Look-ups in named tables: a row name and a column name give one cell, copied from the table.

bemaga =
	refigo	bas	mam	miz	zok
sor	61.474	71.027	35.924	62.760	36.919
moz	66.471	55.857	68.711	68.756	35.498
tibofu	62.055	69.796	44.973	51.270	74.128
feson	43.835	37.381	89.476	74.958	47.280
boso	55.355	49.185	53.158	70.658	89.871
panop	56.527	38.979	80.108	47.509	83.291
rarusa	37.155	52.402	25.603	59.513	16.575
zolal	62.815	53.857	41.094	65.692	45.286
lus	73.424	35.593	81.860	86.919	58.740
zatadaf	77.984	56.297	70.912	58.735	62.658
suz	67.834	56.833	48.220	62.980	64.053
gar	56.960	59.830	48.794	72.565	85.341

What is the miz of feson in bemaga? 74.958
What is the miz of boso in bemaga? 70.658
What is the miz of panop in bemaga? 47.509
What is the mam of feson in bemaga? 89.476
What is the mam of panop in bemaga? 80.108
What is the refigo of panop in bemaga? 56.527
What is the bas of rarusa in bemaga? 52.402
What is the zok of moz in bemaga? 35.498
What is the mam of tibofu in bemaga? 44.973
What is the zok of zatadaf in bemaga? 62.658
What is the mam of zolal in bemaga? 41.094
What is the miz of zatadaf in bemaga? 58.735
What is the mam of boso in bemaga? 53.158
What is the mam of gar in bemaga? 48.794
What is the refigo of sor in bemaga? 61.474
What is the refigo of boso in bemaga? 55.355

piz =
|  | det | samef | selogi | pum | lutizi |
|---|---|---|---|---|---|
| musif | 2057 | 5238 | 8256 | 9186 | 5035 |
| vaviruf | 1213 | 5317 | 8669 | 9773 | 4807 |
| revosip | 6363 | 8690 | 3292 | 4065 | 5080 |

revosip, det: 6363
vaviruf, samef: 5317
vaviruf, pum: 9773
musif, lutizi: 5035
vaviruf, det: 1213
musif, pum: 9186
revosip, pum: 4065
vaviruf, lutizi: 4807
musif, samef: 5238
revosip, lutizi: 5080

nipimos:
         digar  zuk  bos  vilo  tem  dugom
pefake     -75  -20   32    51  -23    -59
bazod        0    1  -67   -40   -5     13
fusugut     -4   40  -37   -32  -30     -8
tibo       -49  -35   42    41   37     14
ziguvi       7  -24   25   -20   -2      6
vibipub     -2  -21  -16   -11   -7     -3
ker        -26   -8   -8    -6   -4      3
veva        -5   -6  -56   -29   -2      3
mul          5  -16  -62   -38    2     11
dud         -5   64  -24   -49  -66    -33
zepaluk      5    1   14    -5   17      1
bured      -35  -18   20    12   15      9
zisikap    -16   -6   14     2  -10    -23

bos of bazod = -67
digar of zisikap = -16
vilo of tibo = 41
zuk of dud = 64
tem of tibo = 37
zuk of zisikap = -6
digar of ziguvi = 7
bos of bured = 20
zuk of ziguvi = -24
bos of tibo = 42
dugom of bured = 9
digar of bured = -35
digar of ker = -26
vilo of pefake = 51

vudobad.tsv
	vip	bik	bag	lak	kad	ful	did	sonu
rab	31	26	34	25	44	35	29	36
devor	31	13	33	30	31	40	19	20
vesavig	34	27	35	28	39	33	28	35
ludule	56	19	44	49	18	17	39	37
faf	4	55	17	11	45	38	41	35
pakalu	30	84	26	40	15	30	15	38
sosu	33	26	32	31	30	38	28	21
nifaloz	29	73	28	34	22	32	22	37
fedo	5	39	19	9	50	44	39	27
sav	33	53	29	36	21	33	27	27
komegot	17	27	22	40	23	16	5	46

What is the did of komegot in vudobad?
5
What is the did of nifaloz in vudobad?
22
What is the sonu of fedo in vudobad?
27
What is the vip of sav in vudobad?
33
What is the lak of komegot in vudobad?
40
What is the lak of vesavig in vudobad?
28
What is the bag of ludule in vudobad?
44
What is the kad of rab in vudobad?
44
What is the bik of fedo in vudobad?
39
What is the did of rab in vudobad?
29
What is the sonu of rab in vudobad?
36
What is the kad of sosu in vudobad?
30
What is the bag of pakalu in vudobad?
26
What is the bag of devor in vudobad?
33
What is the sonu of komegot in vudobad?
46
What is the ful of vesavig in vudobad?
33
What is the ful of devor in vudobad?
40
What is the kad of pakalu in vudobad?
15
What is the ful of sosu in vudobad?
38
What is the ful of ludule in vudobad?
17
Row with the largest bag: ludule

nemi.tsv
	minof	bona	mirodub	dabi	taga
tuf	171	120	150	110	152
vodab	116	187	123	107	63
dokevu	111	180	66	141	127
lokapel	111	169	99	189	143
latul	206	75	127	94	103
vif	116	189	102	129	78
dum	126	178	127	123	79
mavez	155	124	128	97	187
niti	202	99	139	136	72
mak	116	163	101	197	137
tem	130	174	131	103	63

dabi of vodab is 107
minof of dum is 126
taga of dum is 79
dabi of tuf is 110
mirodub of mavez is 128
taga of vodab is 63
mirodub of tuf is 150
dabi of dum is 123
taga of latul is 103
mirodub of lokapel is 99
minof of niti is 202

zuk.csv
,kovapel,tuzup,kub,fevuga,bafet,guboruz
netu,-1158,6284,4053,2280,1693,7567
giru,5555,-5746,4296,6293,9801,7491
risefub,8684,2833,-220,-153,3790,4860
pupiv,2388,5330,1468,979,1843,6138
zur,2863,1052,7123,7273,5928,2827

What is the kovapel of giru in zuk? 5555
What is the guboruz of risefub in zuk? 4860
What is the guboruz of netu in zuk? 7567
What is the tuzup of giru in zuk? -5746
What is the kovapel of zur in zuk? 2863
What is the tuzup of zur in zuk? 1052
What is the kub of zur in zuk? 7123
What is the bafet of netu in zuk? 1693
What is the guboruz of zur in zuk? 2827
What is the kub of netu in zuk? 4053
What is the tuzup of netu in zuk? 6284
What is the guboruz of pupiv in zuk? 6138
What is the bafet of giru in zuk? 9801
What is the bafet of zur in zuk? 5928

sisomuk =
         fudoli  rusata  duvutem  mape  ketesa
ledibi      138     159      157   139     179
pif         179     139      132   177     159
gubu        157     146      159   160     168
tegak       135     166      156   139     186
kidezif     157     151      162   159     166
kunufun     251     160      185   243     115
rif         188     153      222   195     146
gigope      197      39      141   190     135
zuv         159     150      144   152     184
zifi        190      87      154   184     142
feregor     217     159      177   208     154
lat         182     136      142   167     165
vamota       82     187      208   164     132

pif, mape -> 177
gigope, rusata -> 39
gigope, ketesa -> 135
pif, fudoli -> 179
tegak, fudoli -> 135
kunufun, duvutem -> 185
zuv, duvutem -> 144
ledibi, fudoli -> 138
zuv, fudoli -> 159
feregor, fudoli -> 217
rif, ketesa -> 146
vamota, duvutem -> 208
Row with the largest ketesa: tegak

neb:
	pez	lidubo	mor
dafi	0.247	-0.374	-0.397
kon	-0.040	0.153	0.368
gotik	0.041	-0.047	0.188
zol	-0.050	-0.252	0.130
vibopu	-0.084	0.325	-0.066
ludo	0.091	0.565	-0.233
fanib	0.140	-0.527	-0.220
konus	-0.116	-0.115	0.107
tugofe	-0.026	-0.190	0.117
nani	-0.082	0.193	0.390
vap	0.321	-0.318	-0.428
mironi	0.121	0.596	-0.253

pez of zol = -0.050
mor of ludo = -0.233
mor of gotik = 0.188
lidubo of konus = -0.115
mor of konus = 0.107
pez of ludo = 0.091
lidubo of fanib = -0.527
pez of fanib = 0.140
mor of vap = -0.428
lidubo of nani = 0.193
pez of kon = -0.040
lidubo of vibopu = 0.325
lidubo of ludo = 0.565

sak:
fields: veg, pama, zet
rikipo: [6.1, 1.0, 5.7]
nasikam: [4.0, 5.7, 8.5]
fumo: [1.8, 8.8, 7.4]
ruvona: [8.7, 2.9, 8.4]

rikipo, zet => 5.7
ruvona, veg => 8.7
rikipo, pama => 1.0
nasikam, veg => 4.0
ruvona, pama => 2.9
nasikam, pama => 5.7
nasikam, zet => 8.5
ruvona, zet => 8.4
rikipo, veg => 6.1
fumo, zet => 7.4
fumo, veg => 1.8
fumo, pama => 8.8

Table garokez
|  | ver | nufub | gofuvor | meke | zis |
|---|---|---|---|---|---|
| pek | 62 | 33 | -377 | 320 | 823 |
| kuga | 104 | 701 | 98 | 174 | 189 |
| goki | -128 | -571 | 416 | -203 | -78 |
| dak | 550 | 931 | -572 | 394 | 168 |

What is the meke of goki in garokez?
-203
What is the meke of pek in garokez?
320
What is the zis of kuga in garokez?
189
What is the meke of dak in garokez?
394
What is the ver of dak in garokez?
550
What is the zis of pek in garokez?
823
What is the gofuvor of dak in garokez?
-572
What is the ver of kuga in garokez?
104

lis =
|  | nela | vapu | bigito | pul | balilol | guzu | fetiles |
|---|---|---|---|---|---|---|---|
| rorir | 0.371 | 0.099 | 0.345 | 0.164 | 0.187 | 0.274 | 0.336 |
| bovi | 0.313 | 0.848 | 0.196 | 0.462 | 0.318 | 0.391 | 0.436 |
| fuden | 0.370 | 0.601 | 0.207 | 0.293 | 0.183 | 0.352 | 0.451 |
| lavu | 0.363 | 0.601 | 0.202 | 0.301 | 0.183 | 0.352 | 0.440 |
| sala | 0.288 | 0.402 | 0.431 | 0.385 | 0.495 | 0.321 | 0.224 |

rorir, nela -> 0.371
fuden, guzu -> 0.352
fuden, vapu -> 0.601
bovi, guzu -> 0.391
lavu, bigito -> 0.202
lavu, nela -> 0.363
sala, bigito -> 0.431
bovi, fetiles -> 0.436
sala, vapu -> 0.402
lavu, vapu -> 0.601
bovi, bigito -> 0.196
sala, nela -> 0.288
Row with the largest fetiles: fuden

tepob =
	pesogez	zinisi	buvik	vovoz	popu
gup	571	567	576	566	560
sokalu	310	620	621	446	610
gem	570	571	570	567	563
borono	558	576	581	561	564
kog	530	586	186	421	406
vof	548	588	303	466	458
bevov	305	628	627	443	620
rur	341	-580	730	490	167
rigupal	124	657	667	354	656
kos	300	626	629	444	625
mes	46	668	672	331	670

gup, zinisi -> 567
gup, vovoz -> 566
gup, pesogez -> 571
sokalu, vovoz -> 446
gem, buvik -> 570
sokalu, popu -> 610
sokalu, zinisi -> 620
vof, buvik -> 303
kos, vovoz -> 444
rur, pesogez -> 341
vof, pesogez -> 548
rigupal, popu -> 656
mes, popu -> 670
gem, pesogez -> 570
rigupal, buvik -> 667
gem, popu -> 563
Row with the largest popu: mes

